Each row of Z is roughly a mix of the hidden directions of one of 4 groups.
Z, 120 rows:
[[  3 -19 -27   6  23  60  -2 -16  28 -29   5]
 [ -1   6  42 -20  -8 -34  26 -24  -4  40  28]
 [ -2  25  29  -3 -24 -29  34  48  -6 -28   6]
 [ 47  11  39   1 -27  30  16  22 -19  24  -5]
 [-37 -10   4   2  21 -29  30  24  10 -53  -2]
 [-41 -19 -16   2  33 -37   5 -42  21 -15   8]
 [  9  24 -12 -41 -22  13 -39 -30 -28  29  -8]
 [ 39  14  31 -23 -34   4  23   9 -26 -33 -17]
 [ 38 -34 -47  17  -9   6  -9 -28 -24   7 -21]
 [ 33  37   4 -25  46   0 -27   1  33  15   0]
 [-47  -6  12   5   1 -45 -38 -28  15   9  11]
 [  4   0  -4   1   6  46   5 -59   3  -3  38]
 [ -6  22 -15 -54  27 -16  10 -46 -15  -9   4]
 [ 32  18  57   6 -22  10  28  20  -2  26  10]
 [ 17  10  20 -25 -14  51 -22 -14 -39  16 -21]
 [-33  -7  15   0 -29 -60  -5  14   0  34  -2]
 [-16  -9  58 -28 -15 -36 -20  -4 -15  -1 -23]
 [ 17 -22 -26  54   2 -17  24  25  26 -21  17]
 [-25  14 -47  17  19  30 -32 -30  10  -3 -25]
 [-29 -15   2   0  34  38 -46 -35  -4  13  -1]
 [ 48  -5   6  15 -20  22 -12 -23 -13  53  -4]
 [ 47  16  19 -33  39  25  -1  12  19 -16 -17]
 [ 10 -28   7   2  -9  -6  23  62 -26 -33   2]
 [ 20  19   2  -3  36  47 -23 -36 -20 -26   4]
 [ 15  -1 -46  17  39  24  20  24  33  14  12]
 [-31  -1   6 -23  22 -11  40 -21 -40 -23  31]
 [ 26  36  11 -20  20 -35  -8  28   9  46  -5]
 [-21 -35 -16  18  35 -23  26  37  28  17   2]
 [ -2 -15  -5  32  23  52 -27  34  23  13  -7]
 [ 31  19   9   4 -25  -7 -11 -38   5  54  25]
 [ 22 -32  -7  29   6 -18  54   5   6 -37   7]
 [-10   3  46   9  -6  -9  57 -36   4   5  13]
 [-19  10 -28  23   6  34  14 -39 -23 -41 -14]
 [ 13  29   4  18 -17  -9  -9 -66  -9  31  -1]
 [  6  10   6 -19   5 -43   0  38  37  44  -8]
 [-30   4  15  34 -21  51  20  11 -35   0  -7]
 [-34   5  15 -31   1 -26  48 -38  -7  15  11]
 [-38 -18 -36 -17  38  -1 -14  41 -15 -19   2]
 [-22 -22  25  19  -7 -35  21 -11 -32 -48   4]
 [ 10 -13  25  47  16  10  27  25  42   5  25]
 [ 18   8 -34  20  57  16  11  -1  27 -21  21]
 [ 13 -25  43  43  15  15   8  -2  10  44 -12]
 [-23  20 -24  13  10  35 -15 -53  28   6 -20]
 [ 28  31  30 -25  11 -42   1  30  -7  30 -13]
 [ 18  10 -13  19  39  28   6 -27 -14 -51  17]
 [ 52  20  26  30  14   9  -8  13  -2 -36 -25]
 [  7 -27   3   0   0 -53  -7  44  38  10 -11]
 [ 35   7 -32   0  -6  51  19  -2  26 -34   6]
 [ 18  -6  11 -10 -10  45   2 -26  -8 -60  -6]
 [ 16  32  48 -15 -19   5  36  32   5  -8  24]
 [-43 -14  23 -37  22 -16  38   8  -2  12  29]
 [ 29   6  18 -40 -18  51 -14   6  -4  17 -29]
 [-30  -3   8 -56  25  13  12 -20 -15 -38 -11]
 [-23 -14 -25  11   9 -36   4  17  60  13  14]
 [-21 -41 -40  -2   5  35 -29  12  23  10  24]
 [ 21  31 -53  24   9  27   3 -18  15 -12  31]
 [ -3  23  13  20   0 -15   2  -9  49  25  52]
 [  9 -23  16  22 -30  -3   4  57  18  28 -24]
 [ 14 -13  41 -27  -8 -38  11  34   8  31  24]
 [ 10  24   2  33 -24  57 -13 -19 -33  -2   8]
 [-13  27   1 -51  14  43  -9  -7  19 -15  30]
 [ -3  -1   5 -21  -3 -69   3  33  10  12 -23]
 [-32 -47  10  -4  12 -23  30  26  39   9   4]
 [ 23 -14  19  18  -2   6  52  41   1 -37   1]
 [ 46  27  27  34   8  23  -3   1 -13 -35 -20]
 [ 13   6  41  -4  -2 -15  60   3  14 -20  29]
 [-28   4  -2  18 -31  49   9 -31 -24  21  26]
 [-35  -9 -33  11  -2 -48 -21  11 -19 -19 -32]
 [  2  19 -20 -47  46  -9  -2  -7 -17 -33 -23]
 [-34  12 -10 -41  43  -3  -2 -37   3  -5  28]
 [-15   9 -35  27   5  35   6 -32 -23 -42 -19]
 [ 48  -9  -2 -11  -2   3 -23  47  10 -43   3]
 [ 30  -7  19 -35   8 -30   9  25 -25 -32  37]
 [ 21  21  25 -10   2 -63  11  20  -1  -6 -32]
 [-34 -20 -15  15  39 -12  18  -3  39 -36  20]
 [-13 -24 -15  24  53  28   1 -22   3 -37  12]
 [-17  -2  40  19   9  -9 -22 -21   4  59 -15]
 [ 13  24  53   0 -15   0   0 -14   4  55  12]
 [-25  -2  42 -24  24  -1  45   7   8 -38   6]
 [ 18  14   0 -31  15 -26 -49  -4  29  36  15]
 [ 18 -11  51  39   6  13  40  -9  21 -17   4]
 [-60   4 -28  -1  27  -8  -3 -25 -21  31  -1]
 [ 35  18  39   1 -26   7   9 -39  38  15   3]
 [-40 -21 -16   6  13  14  36  25 -35 -36  -3]
 [-48  -8 -31  32   4  37  15  -3  -5  -8 -32]
 [-23 -18 -27  28  56  -4   4  16   9  33  11]
 [ 15   0  -9  -3  -8 -49 -28  52   8   7 -28]
 [-42 -29  -1 -18  22   9  29  49   0 -19   5]
 [ 57  -2  31  -2 -29  -8 -13  29  32   6  -1]
 [-27 -32  21  26  31 -36  37 -11  14 -18  -6]
 [ 42  10  49  40   3   5  22  -8  12 -23  -6]
 [-38  -9 -35  44  -6  10   5   4 -36   9 -32]
 [-12   3  22  19 -23 -28  34 -26 -40  37   6]
 [  5  43 -23 -34  -5  -2 -17 -44 -36   5   6]
 [ 15   3  -5  11  -7 -28 -28  62  -3  -3 -36]
 [ 22  -5 -20 -36  14  40  18 -38  11 -22  30]
 [  9  35  14  -8 -47 -31  -3  36 -31   4 -12]
 [  0 -11  32  10  17 -30  29  46  11 -20 -36]
 [ 30  16  31  -1 -23 -30 -10 -26  12  51  10]
 [ 20 -10  -8   7  35   5  38  51 -15  31 -11]
 [-22  -1   1  11 -30 -29  -7  58 -15  21 -28]
 [ 18  23  20  12  47 -13   5  -8 -55 -14   5]
 [ 39  44   0  -9  21  13 -14 -23 -30 -34 -18]
 [ 34  -1 -21  52 -16   9  -5  32  27  16  23]
 [-24  -5   5   4  -8 -63   6  28  15  38   1]
 [-12 -22 -14 -11  26  46 -28 -17  49  -4  -3]
 [-13  21  13  18 -14   7  26 -68  -8  20  -1]
 [ -9 -12 -12 -17  23  38  12 -54  11  -8  35]
 [  9  21  16 -29  14  -6  16 -55 -12 -24  35]
 [-48   5   9  13  -1  14  43 -46  -7  19  -4]
 [-11 -11  -4  21  -2 -21  23  55  -8 -46 -19]
 [ 44  11  -5   6 -12  13  50  23 -25 -33  -2]
 [  4 -20 -40  13 -39  24  36  21  31 -11   4]
 [ -5   9  15   5  68 -39 -12   9  -4  22   3]
 [ 26 -29   4  17  17  37 -10 -41   4  43  -5]
 [-31  -1  16  11 -44 -36  17  28 -10  38  -8]
 [  3  12  26  11  -8 -41  13  49 -11  -4 -42]
 [  1  18 -23  -2 -23 -24 -38  47 -24  13 -28]
 [ 25  -9  35  38  16  40  23 -15  16 -29   7]
 [ 13 -22 -32  22  24  56 -18  11  27  -1  10]]

Each list below has two rows that fit no group; the rest each fit one group, if only roughly. Name those rows in the order they come.
    J489: [ 28 -18  62  34  -5 -12  21   2  16   2  12]
    J922: [ 41 -19   2  24  13  29 -16 -28  39 -13  30]
    J858: [-19  -8  15 -49  31   9   5  15  48  -7  21]
    J322: [ 41 -10  36  44 -11 -16   1  13  39   4   5]
    J506: [-14  10  62  -9  14  -7  28 -24  20  21  21]
    J418: [-59 -10  20   8  27 -30   8  18  12 -22 -22]
    J140: [-28 -18 -26  33  17 -26  12  19  -8  50  15]
    J306: [ -2 -18   1  -5  60  41 -14   9  -4  31 -14]
    J819: [29  8 -9  7 56 53  8  3 -5 -4  0]
    J568: [ 10  12   7  36  -3  21 -31  22  31  50  12]
    J329: [-33   0 -36  -5  31  41  -9  -3  14 -41 -11]
    J856: [-13  23 -21  10  26 -42 -21  -1  38  34  21]
    J821: [ -5 -10   3  14 -27 -46  47  26 -13 -29   5]
    J231: [-42  12 -15  -7   8  -1 -61  12 -15   7 -28]
    J249: [-14  22 -17 -39  23  39 -12 -44  -8  17 -14]
 | J489, J249
    J335: [-57 -10   5  17  40 -16 -17   4  32 -16  -3]
    J551: [  6 -25  22 -19 -16 -38  35  35  33 -17 -15]
    J603: [ 54  45  -3  -7  -3   7  22   2 -17 -34  11]
    J277: [ 49  26   8  33 -21  29 -23 -30  -8  -5  10]
    J153: [-1 14 -7 70 -1 34 -5 23 -7 12 -9]
    J851: [-15   2 -63   3  -5  -4 -14 -21 -42 -10  21]
    J191: [-11   5  60 -14  26  33  24 -12  13  18  12]
    J175: [ 16 -15  41 -23 -34  -5  32  29  -8 -29 -24]
    J740: [-31  -1 -34  -3  10  11 -34  45  -4 -34 -22]
    J71: [ 11  -1 -16 -48  45 -20   1 -39  21  -5  11]
    J742: [-45 -45  21  14  11 -43  13  16  -2   0  -5]
    J106: [-34 -10  -3 -46   2 -48  30 -12  12  18   7]
    J455: [-10  -4  25 -28  16  35 -48 -34   1 -24 -11]
 | J153, J851
    J120: [ 44  22 -29  -5 -13   0 -53 -24   2   8  18]
    J757: [-50  17  51 -22   4 -11   6  22 -13  -9 -21]
    J635: [ 60   7 -17   8 -23  35  14   9  10   4  32]
    J797: [-20  43 -21  19   0 -36 -24 -24  -2  26  31]
    J810: [ -7  54   2 -25   3   0  -7 -43   0 -37  17]
    J544: [-39 -17 -45 -48  20 -19 -10  15  -1   7  -2]
    J441: [ 10  -2 -26  36  19 -22  46  39 -10  12  16]
    J666: [ 16  33  11  23  -4 -36 -21  36 -43  -4 -14]
    J660: [  9   8   5 -14  10  69 -37  13  10  14  -5]
    J879: [-22   0  23   8 -23  -1   1 -10  40  60 -16]
    J629: [ 45  -6  -3  40 -35 -17   5  23 -19  28 -19]
    J25: [ -6  25  15  -5  -8  -1   5 -65  17  41   2]
 | J810, J666
    J987: [-62  -7  10 -11  15  -3  29 -11  11  41   4]
    J403: [  4  -5 -44  -6  25  -8 -40  33 -29 -31   0]
    J99: [ -4   6   8  18  14 -51  17  19  41  33 -21]
    J738: [-27  15   0 -32  28  10  -7 -46  39  22  13]
    J19: [  5   6 -56  34 -21 -23 -37  19   8   5   5]
    J78: [-23  -8  34 -20  19 -26  -3 -60 -12  -9   9]
    J631: [ -5 -14 -13  34   5   8 -47 -18   5  52 -17]
    J769: [-53 -18  13  -4   8  29  42   9  31   7  -9]
    J193: [-30   8  35   5  11   7  54  12 -25 -20 -28]
    J733: [ -6 -16 -57 -39  15   5 -39  -5   7   2  16]
 | J99, J78
    J464: [-42  36 -21 -39 -14 -14 -40  -4 -12  -3   0]
    J749: [-41 -23  17 -11 -18 -11 -30   1  -9  53 -17]
    J626: [ -2  22 -23  -3 -37 -63 -16  -4 -24   7   1]
    J284: [-33 -12  12 -28  36 -23  50  -4  -2 -20 -13]
    J934: [-20  -2  -8 -18  -4 -47 -46  24   5  -7 -36]
    J439: [ 46  -6  -9  40 -38 -20  18  28 -17   5  -6]
    J315: [-11 -33  -3 -26  30  -6  39 -17  -3 -50  -2]
    J807: [ 11 -13 -24  -2 -20  -6  35  51  26  37  -7]
    J311: [-22  21 -47  22  15   8 -27 -40 -27  -1 -15]
    J470: [ 39 -19   3  34  17  43 -18   2  28 -26  15]
    J428: [ 20 -15  21 -12   1  67  14  -8   5 -27  19]
 | J934, J428
    J656: [-45 -31 -29  27   4 -11   6  21   3  45  -1]
    J5: [ -6 -27  41   2 -19  -4  55  35   1  -3  11]
    J207: [-12 -31  14 -11  58  -6   9  22  35 -20 -12]
    J589: [  3 -22  -2   7  24  64 -27  -2   6  33  -9]
    J697: [  4 -20 -30  37  12  22 -38 -12  31  32  14]
    J561: [ 32  28 -17  -8   6  14 -25 -49   3 -41   7]
    J852: [-47 -30  10  26 -32  16  23  19   4  30  13]
    J673: [-20 -35 -22  40  26   9 -33   9   1  21 -33]
    J496: [-10  26 -18   2  30  16 -51 -32   7  31  17]
    J913: [-40 -26   2 -35  31 -29  39   4  15   1  -7]
    J152: [-19 -10 -21  37  16  12 -18   3 -24 -48 -35]
    J181: [ 29  13   1  21 -34 -20  17  47  19  35   7]
    J653: [ 28  21  20 -24   2 -40  -8 -38 -21  13  36]
    J477: [ -7   9 -47  12 -32  35 -17 -27  33   0  19]
    J888: [ 15  -2  30  61 -32  35   3  11  -1   4   4]
 | J152, J181
    J38: [-25  28  23 -57  -9   2  -7  11 -33 -16 -22]
    J465: [-25 -12 -10  32   6  33  10 -15 -61  -4   9]
    J415: [-52 -12 -14  10  27 -10 -16  35   7 -34 -23]
    J223: [ -7 -24  11  59 -12  17  18  41  -8   2 -20]
    J514: [ 34  11 -34   6 -47 -27   2  23 -31 -14  -8]
    J527: [ 30  12  13  -1 -27 -52  -4 -27  22  29  22]
    J715: [ 14  44 -17   7  14 -53  -4   4   4  34  23]
    J37: [ 26   1  32  40   1  14  12 -12  27  45  25]
    J959: [  9 -37  -9 -25   4  31 -33  45  26  12  -6]
    J938: [ 15   9   9  -8   4  43 -35 -49   5 -35   4]
    J184: [-28 -38 -37  41  22  14  21   9 -23  12  10]
    J894: [-20  -8 -16  43  29 -27  25  12 -41  16  16]
    J43: [  4 -28  21  -3  -9  25  31  52  24 -31  -6]
    J330: [ 19 -36  26  16  23  45  38  18  11  -8  -4]
    J471: [ -1 -33  15  41   7  -9  23  40 -15 -17 -38]
 | J223, J959
    J254: [ 41  41 -10   8  -9   6  18 -19  -9 -50  15]
    J227: [ 28   1  30   8 -33  -6 -11  13  45  44  -8]
    J167: [  6  22  -4   2  28  33 -19  27 -30 -38 -37]
    J878: [-24  12 -10   1 -12 -32 -17 -51  -7  36  32]
    J370: [-27 -41   3  12 -21 -28  31   9  24 -41   8]
    J100: [-27  11 -31 -24 -12   3 -32  45 -22 -25 -24]
    J712: [ 57  32  -8   1 -15  30 -35 -11  16   9  -5]
    J102: [ -8 -17  30  10 -29 -34  31  25 -31  34   6]
    J10: [ 19  13  -6  23  21 -46  44  23  -7 -27  16]
    J950: [ 13  26 -26   7  -9  45 -22 -46  -4 -22  18]
 | J878, J712
    J445: [ 18   5  -5   4 -52  -2  45  31 -29  14 -11]
    J925: [  9  20 -45   3 -34 -50   1  15 -11 -27   1]
    J221: [  0 -15  43  27   2 -37  17 -25  -6  42 -15]
    J373: [ -4   3 -56  14 -13  -3 -43  34  -8 -21 -12]
    J33: [ 17  19  19  -1  -9 -45  -6 -35 -30  38  22]
    J598: [-11  11 -18  -2  -3  43  20   7  -3 -58 -31]
    J346: [ 12  -3  12  44   2  38  -5  42 -10 -28 -28]
    J512: [ -1 -23  35  13 -32 -15  47  29 -24  19   1]
    J591: [ -6 -24 -12 -20  36 -33 -25  -9  34  38  18]
    J968: [-16  22 -22 -28  31 -25 -28 -40 -20  17  22]
    J365: [ 10 -11  13 -22 -49   1  20  41  -7  30 -29]
    J342: [ 27  18 -33   6  32  61  -7  -8  -6  12   6]
    J121: [-43   8   1  -6   3  45  34 -16 -41 -10  -3]
 | J598, J591
    J502: [-44  13 -29 -22 -29   7  -4 -11 -34  36  13]
    J91: [  7 -11 -23 -49  37 -21  -1 -34  25  -5  20]
    J532: [-15   8  -4  10  52 -47 -14  -1  37   2  17]
    J845: [ 14   8 -15  31 -23  -3 -47   8  -9  51 -17]
    J117: [ 20  -5 -23  -3  12   7  -3  21 -34 -66   7]
    J920: [-17   0 -19 -22 -13   2 -36  -3  57  35   2]
    J991: [  4  17 -28  -5  10 -29 -59 -11  -5  38  -2]
    J115: [ 42  37 -13  -6 -36  19  17 -18   1 -39   5]
    J263: [ -3 -33 -21  14 -23  45 -37  35  -1 -13 -13]
    J103: [-12  -7 -12 -18 -47 -10  29  23  13  38  36]
    J313: [-56   2   4   7  24 -22  -6  21  42 -18  19]
    J854: [-46  -6 -16  -8  27  46   8   5  39 -10 -14]
 | J263, J103
    J924: [ -7   4 -48  15  24  38 -22 -16  32  20  20]
    J862: [-50 -49  -1  12  14  29 -13 -22   8 -20   1]
    J119: [-13   2 -27 -33 -31 -58   1  22  -9  -5 -14]
    J606: [-45 -12 -38   4  25   2 -29  33   4  25 -18]
    J24: [ 15  32  28  -2 -13 -45   0 -21 -23 -43  10]
    J422: [ -8 -10   3  -4 -17  57  12 -45   5 -34 -10]
    J300: [ 21  21   1  12 -13 -39  -9 -42 -40  25  20]
    J252: [-13  -8  -8  33 -18   0  22 -25 -24 -60  13]
    J429: [  7  30 -18   4 -10 -49  -5  22  37  35  14]
    J345: [-17 -38  -1  27  37  14  27  14  19 -42 -11]
    J620: [  6  13   8 -17   4  -5 -33 -25  52  46   0]
    J649: [ 12 -35   3   1 -10  49  37  19 -24 -24 -20]
 | J119, J422
    J269: [  3   9 -20  15 -25  21 -30 -38 -38  40   1]
    J357: [ 28  10 -13   4   4 -31  46  48  26   3  -1]
    J355: [ 52  23 -23  -9 -45  27   4  12 -19   2  12]
    J79: [ 22  -2 -19  30 -13  38 -23  20  26 -30 -36]
    J822: [-15   5   4  10 -63 -39  17  12 -24  17   2]
    J303: [ 35   0 -17  34 -21  35 -15  12  11 -37 -32]
    J320: [-13 -16  58 -11  13 -19  35 -27 -11   8 -25]
    J919: [ 34   9  25 -30 -29 -29   0  40  31  -8   9]
    J731: [ -7  19  24  -2 -11  26  25 -55  39  11   4]
    J427: [  2  23  23  27 -34  -5   0  39 -37   5 -37]
    J671: [-22 -50  10   1   1  18  24  36 -21  26 -27]
    J729: [-58   1   2 -22   9  11  44  13 -27  -2 -15]
    J536: [-34 -19 -27  -1 -42 -10 -17  15   5  45  22]
 | J269, J919
    J475: [  9 -18 -62  35  -6 -26 -24  -1  14  -7  14]
    J84: [ -1 -34   5 -12 -27  62   5 -11  -1 -28 -19]
    J220: [ -9   2  12   5  -2  29   9 -43  -9  33  55]
    J361: [ 10  10 -40  16 -45  49   8 -14 -13   0  16]
    J898: [-23 -15 -25 -40   7 -52 -12  26   7  17 -18]
    J565: [ -9  -2 -51  18  12  22 -50  -1  26  13  11]
    J23: [ 28  -7  36   0 -23  28  21  17  52 -15  -9]
    J230: [-11 -35  21 -20  20  57 -20  -4 -13   7 -26]
    J137: [  0  21  37 -24   2 -31 -44  13 -20   9 -35]
    J531: [-48 -34 -17   8 -18 -16 -13  -3  49  14   7]
 | J220, J137
    J709: [ 26  17 -46  22   6   2 -44 -19 -24 -22 -17]
    J199: [-20  12  29  14  17 -65  -8  -1 -28  14   1]
    J893: [ 10 -40   4 -16  -1  25  29  31  42 -25 -22]
    J609: [  7  53  -2 -27 -33 -17 -28 -13  -5  31  17]
    J34: [ 14 -15  -7  -8   1 -43 -26  55 -19  25   9]
    J130: [ 28  23  -3 -39  23 -26  -7 -52   8 -15   7]
    J743: [  9  16 -42  25  16  46 -15 -27 -16  16  26]
    J369: [ 65   3 -18  -8 -23  36  13  13 -17  -1  12]
    J47: [  9 -39  22  49  12 -21  43  10   4   4  -8]
    J780: [ 54   3  20  -7  -4 -50  29 -16 -13  -4   3]
    J721: [ 45  41  21 -20 -39 -19  13   3 -18 -14   1]
    J183: [-18  -5  -2  29  -6  28  -4  55 -26  23 -30]
 | J780, J183
